R: 3 groups of rows, each row roughly a mix of its group's hidden directions
R (71 x 10)
[[ -4 -19  17 -21  -1  -3 -18  -6   0  -7]
 [ -5   1 -20  -4  21   5  10  15   7 -13]
 [  0  -6 -16  20  20   4  11  -8   0  15]
 [ -7   8 -11   9  13  -5  23   5 -20  -6]
 [-12  -3   5  -8  -4  -6  16  -2 -27 -16]
 [-11   4  -9  -1  22   9  21  11   9  -8]
 [-17  -4  -2   3   6  -3  12  -7 -25 -18]
 [-17  -4 -22   9  -1  17 -10 -12   3   8]
 [  6 -18  14 -25  11   0 -13  -4  -3  -6]
 [-12  -8  13  -8 -14  -7  -6 -15 -21 -11]
 [ -2  10  -7  21  -3  -3  -3 -22  19   6]
 [ 11 -12   9  -9   2   8 -13   5  29  -4]
 [ 11   5   9   1 -17 -16 -26  -6  -4  -1]
 [ -2 -11   6 -14 -20  11 -18  -7  15   5]
 [-15  11   7   5 -26 -17   6  -4  -1  -4]
 [ 11 -13  -6  -7  18  21 -16   3   7   7]
 [-11   8   7  -6  11   0  20   3   3 -26]
 [ -9  15  14 -15 -13   2   2   4  16 -19]
 [  8  -5 -13  17   5   8 -18  10  20   8]
 [  7  -1 -16  26   6   3  -8  12  16   5]
 [ -7   1   2   0  24   0  23   5  -8 -17]
 [ -1 -13   7 -13 -17  11 -19  -7  17   5]
 [-13   8 -18  18  -1   2  -9 -15 -12  14]
 [ -5  13  -6  10 -13  -1  -6 -20  24  -4]
 [ 15  -3   3   0  20   2   6  16  22  -8]
 [ 11  -8  -3  19   7  -8  -7 -10 -14  21]
 [  5  -7 -12  -4 -23   8 -18  -2   8  18]
 [  7 -15  -5  -1  11  15 -24   5  15   5]
 [ 14  -9  -5  15   8 -11 -13  -3 -17  17]
 [ 23  -1 -14   2  23   7   0  11   6   7]
 [ 10  -6  -6  -2 -24  -4 -24  -7   0  11]
 [  9  -4  -6  -7 -23  -3 -26   0   2   9]
 [ 15  -3  -4 -23   4  12 -16   3  13  11]
 [  3  13 -12  26  17  -7  -7  -5  -3   9]
 [  3   9 -13  28   9  -4  17   7  -4  -1]
 [  7   0  14   3 -25  -6 -15 -15  -3  11]
 [ -3 -13  15 -14  15   0   6  -9 -20 -12]
 [ 16  -1   8   8  25  -6   0  10  15 -12]
 [-11  -3 -18  -6   8  20  17   8  14   1]
 [  2 -11 -14   9  -6  13  -2  -6   3  29]
 [ 24  -2  -2 -24  17   0  -2   5   2   5]
 [ 14  -1  -5   5  27  -1  16   5 -13  -5]
 [ 12   0   4  -9  12   0  22  21   9 -10]
 [ 15  -6  15   4   9  -4 -20  -1  21  -4]
 [ -9  -4  14  -4   6  -7  17  -9 -24 -14]
 [-12  12  -1  21  -9 -11  19  -2 -10  -6]
 [ -4   0 -23 -11  13   5   3  17   9 -16]
 [ -1 -13   6 -18   7   7  12  19 -19  -3]
 [-11  -6  20 -18  -6  -8   5 -12 -16 -11]
 [ 12 -12  -3 -15  15  18 -17   2   9   7]
 [  7 -12 -16   9  14   6  -3   9  -6  25]
 [ 19   5  16  -2  13 -15  11  15   5 -10]
 [-13  -3  -1   2 -18   2 -21 -20  -9   9]
 [ -4 -11   5 -11 -20   9 -21 -10  11   7]
 [-16   4   8  -3 -30  -8 -10  -5   9   1]
 [ -3   5   9   6  28  -5  16   9  -9  -9]
 [  4 -14  -4  -2  24  25  -7  -1  -5   1]
 [ 12  -9  14  -3   1   1 -22  -1  24  -1]
 [ 13  10 -11   0  -2   8   4  13  21  21]
 [ 13  -2   8   6 -16 -15 -22 -10 -10   8]
 [ 14  11  -6  16   7  -2 -15   1  17  19]
 [  5 -11   8 -27  -2   7 -20  -3   8   4]
 [ -4   3  -9   4  29  -2  16   9  -1 -14]
 [ 11  13 -19  21   9   2  12  10   4   7]
 [ -7 -14  16 -25  -5   6 -16  -9  -2  -3]
 [ 13  -6  -8   9 -12 -10 -24  -9  -6  14]
 [  4  12 -11  11  20  -4  22  13  -6  -2]
 [  0   7  -2  -1  26 -10   6  16  -4 -19]
 [ -6  10  13 -13 -17  -4   0  -6   8 -25]
 [  8  -6  -9  12  22   0  -3  12  -8  22]
 [ -4 -14   5 -17 -19  13 -14  -5  14   3]]
one row of each group, then the others: which group is each in?
[  0  11   3   6   2 -17  26  -1 -17  -8] => J
[ -9 -16  11 -17 -19   8 -13 -10   2  -7] => T
[ 11 -10 -11  17  15  -6  -6  -2 -13  20] => U

[-10  -1 -10  -3  20  14  22  12   6  -3] => U
[-10   2  16 -15  -7 -11  14 -11 -19 -10] => J
[  0  -6  -3   3 -19  13  -6  -7   8  28] => U
[-12  -4   9 -12 -21  -5   1 -10 -23  -4] => T
[12 -6  1 -5 13  9  3 15 28 -4] => T
[ 12   7  21   3   3 -24   0  -1 -14  -7] => T
